In the rows, zero is written as 128.
Each named move below is a turn or a mirror, shown by a few rows before and after it. Which moves, in which order, take the first row of each later pair to the second? The first pair is answered.
move S:
[119 132 136 140 108 153 169  87]  ->  [123 136 116 160 144  81 156 106]
[137 138 125 111 143 143 122 139]  ->  [138 138 123 113 148 135 119 141]
[138 138 149 146 159 155  85 143]  ->  [137 137 151 145 158 158  86 141]
[107 148 160 139 130 154 126 131]  ->  [110 151 149 150 150 117 118 141]
move F:
[138 106 111 115 131 103  88 165]  ->  [117  98 124 155  88  93 130 120]
[176 182 144 127 215 117 128 153]  ->  [146 168 163 187 146 102 193  85]
[136 173  74 126 159 119 124 138]  ->  [121 166  84 158 122 112 158 103]
[124 108 103 103  72 139 131 125]  ->  [133 111  98  87  90 143 114 143]
move N:
[151 169 113 124 128 124 166 109]  ->  [139 156 121 141 111 111 170 100]
[132 151 158 146 137 141 147 115]  ->  [127 142 160 144 122 148 148 111]
[107 147 114 121 132 145 179 128]  ->  [109 148 115 127 137 138 180 129]
[130 148  97 151 134 106 138 116]  ->  [114 125 106 150 100 118 140 105]
move J:
[141 116 132  97 117 184 150 131]  ->  [126 102 162 123 109 179 145 129]
[132 109  86  82  68 157 159  94]  ->  [134 132 120 109  79 181 177  80]
[142 182 148 142 134 169 177  95]  ->  [ 93 114 185 182 100 124 137 106]

Each pair is two moves apart.
[123 132 120 111 104 166 151 116]  ->  [108 110 108 140 106  94 138 122] -> S then N
[123 110 122 128 139 124 117 149]  ->  [114 106 130 142 115 128 137 128] -> F then S
[115 160 132 135 171  97 102 138]  ->  [123 176 152 127 163 153 121 124] -> S then N
[132 126 109 109  97 159 148 104]  ->  [146 159 101 138 149 110 151 114] -> S then J
[114 112 123 119  97 147 138 118]  ->  [126 121 113  98 118 154 123 137] -> J then F
[107  66  92  79 104 100  87 174]  ->  [150 135  88  48 121 190 140 148] -> S then J
[134 132 133  96 165 146  83 153]  ->  [119 129 169 119 129 185 113 120] -> N then S
[121 109 142 117  86 132 161 117]  ->  [135 116 118 113 139  81 126 156] -> S then F
[134 137 172 197 139 126 122 135]  ->  [124 116 155 192 132  95 103 145] -> N then S
[120 102 112 118 122  86  98 147]  ->  [132 118 118  85 101 165 124 127] -> S then J
[ 93 143 115 171  96 105 136 105]  ->  [113 137  99  93 109 166  97 143] -> N then F
[112 116 187 206 152 113 127 143]  ->  [102  54 114 122  98 103  87 165] -> J then N
[128 118 114 118  97 146 162  73]  ->  [120  97  98 118  95 107 145  83] -> S then N
[142 130 130 124 155 107 109 165]  ->  [149 149 145 127 161 135 125 155] -> S then N
[113 128  80 177 104  89 146  90]  ->  [131 139  77 112  93 186 148  95] -> S then N
[147 121 157  81 161 140  85 162]  ->  [112  81 126 108  74  92 129 106] -> F then J
[124  93 169 116 101 160 108  97]  ->  [141 119 178 113 144 168  95 116] -> N then J
[152 176  94 105 136 149 166 108]  ->  [119 143 118 153  96 115 179  83] -> N then N
[166 161  96  85 133 161 161 135]  ->  [102  87 180 166  95 120 120 136] -> J then J
[124 129 111 131 154 131 136 131]  ->  [120 126 118 130 141 150 145 121] -> S then F
[130 130  98 117 116 108 137 126]  ->  [139 143  99 108 124 125 140 127] -> S then N
[147 150 125 129 131 139 152 118]  ->  [126 125 141 155 117 113 143 118] -> N then J
[164 151 111 100 121 160 142 117]  ->  [141 133 113 155 121  76 140 113] -> S then N
[131 113 126 167 132  83 103 125]  ->  [120  86 130 146 100 112  93 123] -> F then N
[129 109 108  71  99 150 119 127]  ->  [131 129 121  91  92 166 151 101] -> F then J
[131 152 125 186 136  87 176 107]  ->  [114 114 112 176 105  65 157 112] -> N then S
[128 157 163 154 181  96 109 145]  ->  [116 128 181 111 114 188 117 125] -> J then S
[132 121 114 153 123 100 131 119]  ->  [146 132 117 118 120 160 135 119] -> S then N
[143 155  91 134 122 101 112 129]  ->  [140 157  91 138 107 110 129 116] -> N then J
[123 105 160 150 156 108  85 177]  ->  [121 102 128 150 146  70  97 169] -> J then N
[135 153 132 167 155  87 149 116]  ->  [102  93 138 143  81 114 133 107] -> J then N
[132 140  78 104 146  83 121 138]  ->  [118 158 165 176 154 117 142 114] -> J then J
[133 135  85 108 101 107 156  86]  ->  [143 149  79 103 118 108 154  93] -> N then N
[139 138 126 133 171 114 113 151]  ->  [118 111 163 133 127 162 113 137] -> S then J
[145 166 122 122 168 122 112 151]  ->  [108 127 128 161 104  86 134 113] -> F then J
[100 119 141 128  50 163 168  89]  ->  [149 173 119 123 198  92 101 175] -> F then N
[133 132 101 100 149  94  98 155]  ->  [149 164 116 104 169 125 116 147] -> S then N
[137 109 166 127 145 124  99 162]  ->  [122 103 174 158 114 109 132 129] -> F then S
[124 124 103 113  89 130 173  92]  ->  [146 146  77 102 139  97 157 120] -> N then S
[127 132 134 139 139 122 114 153]  ->  [134 141 126 130 144 127 119 153] -> J then J
[127 125 119 116 123 130 118 145]  ->  [126 137 142 134 129 145 129 136] -> J then J
[104  69  97  97  66 117 104 134]  ->  [152 139  49  83 134  94 128 141] -> J then S
[117  78 127 100  97 149  89 136]  ->  [157 151 140 109 169 175 107 144] -> N then J
[142 131 132 112 148 169 101 149]  ->  [110  93 127 141  86 131 123 115] -> F then J
[116 126 168 160 135 116 116 147]  ->  [122 114 126 124 133  98  97 165] -> F then J
[130 146 130  84 112 146 133 116]  ->  [127 161 165 136 144 120 136 115] -> N then J
[130 113 144 111 139 144  92 146]  ->  [116 117 155 163 119 113 131 110] -> N then F
[138 140 148 127 142 148 123 127]  ->  [127 131 157 146 128 133 129 119] -> N then N
[152 193 140 148 169 145 171 116]  ->  [ 92 101 143 179  98  70 138 115] -> N then J
[145 133  89 121 147  79 128 138]  ->  [146 149  99 142 136  94 163 110] -> F then J
[134 109  99 103 163  85  74 178]  ->  [157 148  66  93 169  93 116 156] -> N then J
[124 139  85 117 106  90 153 132]  ->  [120 132  88 120 108  83 144 137] -> F then N
[143 129 122 179 156  38  96 158]  ->  [150 105  45  80  84  89 115 143] -> N then J
[121 111 128 130 140 104  98 147]  ->  [146 154 132 129 161 141 129 135] -> J then J
[143 137  81  95 100 131 163 120]  ->  [139 136  79 120 111  89 160 122] -> S then N
[123 119 143 176  92 133 186  77]  ->  [146  93  93  85 154 110  81 174] -> J then F
[128 138  74  74 130 130 117 171]  ->  [142 188 111 127 178 128 144 160] -> J then S
[111 145 185 150 117 173 123 132]  ->  [ 94  98 151 136 103 110  84 156] -> J then S
[123 140 189 153 131 168 119 125]  ->  [130 147 186 150 153 159 110 139] -> F then N
[117 142 132 128 117 157 129 124]  ->  [123 145 117 133 146 117 114 141] -> F then S
[139 123 187 148 128 168 126 140]  ->  [148 134 183 145 149 163 121 150] -> F then N
[178 184 133 104 184 179 169 125]  ->  [126 131 209 197 173 117 135 129] -> J then S
[133  86 109 127 113  48 109 152]  ->  [148  85  97  70 108 107  98 166] -> N then N
[ 90  68  93 127  66 100 137  83]  ->  [159 149  52  77 181 113 121 135] -> N then N
[101 109 123 153 135  45 108 137]  ->  [152 193 111 134 178 110 162 117] -> J then J
[147  92 119  96 153 151  88 156]  ->  [155 134 138 158 192 114 118 141] -> J then N
[139 166 159 158 153 115 146 126]  ->  [123 128 155 149 149  86 103 153] -> J then F
[107 144 105 139 160 102 109 136]  ->  [105 133  79 117 129 107 120 125] -> N then J
[127 134 124 132 112 146 163 100]  ->  [147 142 107 105 159 134 123 143] -> F then S
[111 137 161 167 156  87 121 122]  ->  [118 116 151  86 117 178 107 130] -> N then N
[121 129  98 104 129 138 119 122]  ->  [115 127  96 125 125 112 130 113] -> F then S
[130 125 113  89 105 184 121 125]  ->  [128 130 144 109 113 197 122 123] -> J then F
[153 158 122 117 128 164 138 127]  ->  [129 139 153 174 130 111 129 127] -> N then J
[128 139 118 139 109 160 166 109]  ->  [111 117 121 170 120  94 141 125] -> J then S
[111  95 103 119 107 162 125 106]  ->  [126 122 110 112 133 184 126 113] -> F then J
[116  93 122 123  91 124 131 120]  ->  [142 128  87 103 119 118 143 125] -> S then J
[111  95 192 175 119 110 108 129]  ->  [129  81 103  91 114  91  85 157] -> J then N
[130 150 137 117 140 123 126 133]  ->  [119 131 143 124 132 111 116 137] -> J then J
[139 126 119 175 132 105 155 123]  ->  [146 122  92 152 133  96 148 131] -> J then J
[118 102 141 166  78 125 122 134]  ->  [136 111 126 139 124 115  82 176] -> S then F
[153 164 130 134 167 150 124 140]  ->  [140 151 141 161 168 118 116 143] -> N then F
[134 116 120  69 105 202 118 132]  ->  [110  96 104 147 132  45 101 142] -> S then N
[116 137 128 174 146  57 132 142]  ->  [138 155 104 140 170  69 126 158] -> F then J
[153 168 137 135 152 104 126 132]  ->  [125 136 152 148  92 116 144 101] -> F then N
[132 158 133 163 141 121 158 113]  ->  [117 134 142 174 133 102 141 119] -> F then N
[136  82 124  65 115 139  69 145]  ->  [151 141 185 111 141 200 115 114] -> J then J
[136 137 126 103 147 153 131 137]  ->  [121 130 158 135 137 154 136 124] -> J then F
[119 139 146 139 160 107 130 138]  ->  [111 125 156 113 123 160 136 127] -> J then S
[149 139  91 103 145 120 115 145]  ->  [131 127 129 119  97 169 143 109] -> N then S
[146 137 101  99 153 110 143 149]  ->  [138 140 109 131 147  90 162 131] -> N then J
[110  82 134 114  87 148  92 152]  ->  [109 107 135 156  68 136 154 104] -> N then F
[141 173 110 119 168 102 159 125]  ->  [119 159 171 149 140 148 166 105] -> J then S
[124 146 135 123 146 133 123 135]  ->  [108 125 135 136 120 114 126 125] -> F then J
[123 123 181 129 147 136  79 172]  ->  [117 116 181 112  97 185 110 140] -> F then N
[138 106 151 140 117 124 128 103]  ->  [146 106 118 123 124 100 120 115] -> S then J
[118 121 161 143 136 148 113 141]  ->  [113 101 133 124 121 124 100 148] -> F then J
[122 140 110 117  95 138 167  93]  ->  [104 113 124 131  83 120 152  96] -> J then J
[151 149 119 124 119 161 166  97]  ->  [150 129 143 111 163 157  97 153] -> J then F
[114 123 156 177 103 144 125  91]  ->  [136 136 111 159 160  84  91 134] -> N then S
[124 172 119 133 148 104 123 125]  ->  [117 168 135 130 115 146 143 103] -> F then S
[105 125 178 178  71 159 181  66]  ->  [151 150 146  74 119 235 138 120] -> N then F
[130 137 149 155 189  42  92 167]  ->  [141 144 167  75 109 226 139 123] -> J then S
[137 117 134 165 153 128 131 116]  ->  [136 105 127 151 158 118 112 130] -> F then J
[132 120 153 127 171 136  90 158]  ->  [107 108 159 171 110 120 143 103] -> J then F
[119 141 127 140 143 103 117 111]  ->  [119 140 138 123 123 153 123 101] -> F then S
[112  79 102 123  74  71 137  90]  ->  [146 103  84  49  93 153 127 110] -> S then N
[168 147 126  96 181 168 109 132]  ->  [145 141 168 141 143 187 144  92] -> N then S
[136 151 159 141 170 150 145 153]  ->  [109 109 181 147 134 150 124 154] -> J then S
[135 126 140 146 186  86 100 150]  ->  [110  82 169 118 113 166 100 131] -> S then J
[120 119 141 149 138 119 111 145]  ->  [128 128 143 129 136 156 115 144] -> S then N
